One turn moves each row of this set onto another row. After a few examples, where does it send each row asked below?
q285: [-3.68 -1.65  2.13 -0.73  2.35  0.48 -3.70  0.83 -2.92 -2.00  0.22 -0.74]
q299: [-2.52 -0.83  3.04 -0.14  2.90 -1.34  0.18  2.40  1.55 -0.59  2.01 -0.34]
q284: [-3.14 -0.90  3.91 -0.68  1.27  0.26 -3.96  0.45 -1.86 -0.06  0.39 -1.10]
q547: [-3.13 -0.67  3.34 -0.74  1.88  0.42 -4.13  0.53 -1.41 -0.55 -0.60 -1.79]
q382: [-2.73 -1.14  0.90 -0.53  3.31 -0.58 -0.06  2.97  2.05 -1.55  1.50 -0.60]
q760: [-2.08 -1.10  1.99  0.67  0.47 -2.96 -0.89  3.39  1.04  0.18  1.28  0.13]
q579: [-1.10 -3.21  1.72 -1.14  2.77  0.17 -3.18  0.83 -2.66 -2.76  1.84 -1.05]
q411: [ 0.07 -3.31 -0.13 -1.41  1.40  0.18 -3.90  1.78 -1.22 -2.28  1.12 -1.47]
q173: [ 0.11 -3.33  0.74 -1.67  2.27  0.64 -3.42  1.19 -1.03 -2.29  1.85 -1.74]
q659: [-3.45 -1.65  0.77  0.62  0.47 -1.31 -1.77  3.87  2.31 -2.31  0.51 -0.12]
q889: [-3.54 -1.59  2.30  0.13  2.32 -0.34 -0.96  2.70  2.71 -2.54  1.93 -0.66]
q527: [-1.08 -1.43  0.29  0.16 -0.99 -2.55 -2.45  3.67  0.97 -1.28  1.20 -0.45]
q326: [-3.08 -2.09  3.30 -0.21  1.62 -0.40 -3.82  0.37 -3.08 -1.29  1.45 -0.69]
q281: [-2.18 -0.98  2.27 -0.22  2.07 -0.64 -0.46  3.89  1.82 -2.75 -0.42  0.17]
q608: [-1.66 -0.69  3.67  0.40 -0.52 -2.62 -1.89  2.35  0.64 -0.07  2.31 -0.40]
q765: [-1.79 -1.81  2.22  0.35  1.53 -2.41 -0.51  2.59  1.68 -0.33  3.10 -0.50]
q364: [-1.41 -1.56  4.13  0.14  1.84 -1.40 -0.22  2.90  1.74 -1.91  1.74 -0.03]
q48: [-2.99 -0.84  2.90 -0.40  0.89 -0.25 -4.62  0.93 -1.67 -0.29 -0.92 -1.64]
q405: [ 0.54 -3.36  0.62 -0.90  1.31 -0.70 -4.25  1.47 -0.98 -1.85  1.31 -2.22]
q766: [-2.34 -1.43 -0.10  0.34  0.85 -2.29 -1.14  3.97  1.50 -0.81  0.65 -0.12]
q755: [-2.75 -2.13  2.71  1.02  0.29 -2.12 -1.56  2.91  2.24 -1.51  2.66 -0.46]
q71: [ 0.40 -3.26  1.10 -1.23  2.30  0.01 -3.80  0.95 -0.83 -2.12  1.73 -2.38]
q910: [-2.88  0.30  0.53 -0.40  0.35 -0.98 -2.06  3.79  0.92 -1.65 -1.14 -0.12]
q615: [-0.72 -3.46  1.41 -0.50  1.25 -1.02 -3.77  1.35 -3.03 -2.19  1.81 -0.80]
q845: [-1.38 -1.59  2.61  0.70  0.06 -2.37 -1.12  4.12  1.32 -1.69  0.23  0.41]
q137: [-3.21 -0.95  3.14 -0.47  0.37 -0.12 -4.38  1.05 -2.00 -0.02 -0.38 -0.88]
q788: [-3.49 -0.62  3.01 -0.94  1.44  0.73 -3.94  0.93 -1.77 -0.57 -0.65 -0.96]
q164: [-2.98 -0.48  0.74 -0.21  2.14 -1.17 -0.46  3.72  1.40 -1.08 -0.27 -0.05]
q481: [-3.28 -1.94  1.98 -0.13  0.77 -0.68 -4.34  1.25 -3.33 -1.46  0.16 -0.44]
q810: [-1.28 -3.02  0.35 -0.96  1.92 -0.07 -3.70  1.72 -2.88 -2.89  0.51 -0.80]
q370: [-2.78 -0.89  3.81 -0.28  1.19 -0.35 -4.39  0.47 -1.62 -0.04  0.04 -1.74]
q429: [-2.14 -0.54  0.10 -1.30  2.60  0.43 -1.20  3.08  1.78 -2.96  0.48 -0.95]
q334: [ 0.13 -3.07  0.27 -1.33  2.01  0.11 -4.11  1.53 -0.85 -2.25  0.76 -2.24]
q971: [ 0.44 -3.68  0.90 -1.25  1.17 -0.26 -3.83  1.33 -1.23 -1.93  2.08 -1.57]
q993: [-2.74  0.17  3.38 -1.02  2.99  0.37 -0.62  1.79  1.52 -1.69  1.61 -0.92]
q534: [-0.91 -1.56  3.13 -0.45  1.73 -1.23 -1.03  1.63  1.56 -1.43  3.95 -1.11]

q527 turns into q608
q326 turns into q579
Where do these go?
q766 turns into q760
q48 turns into q405
q411 turns into q137
q755 turns into q364

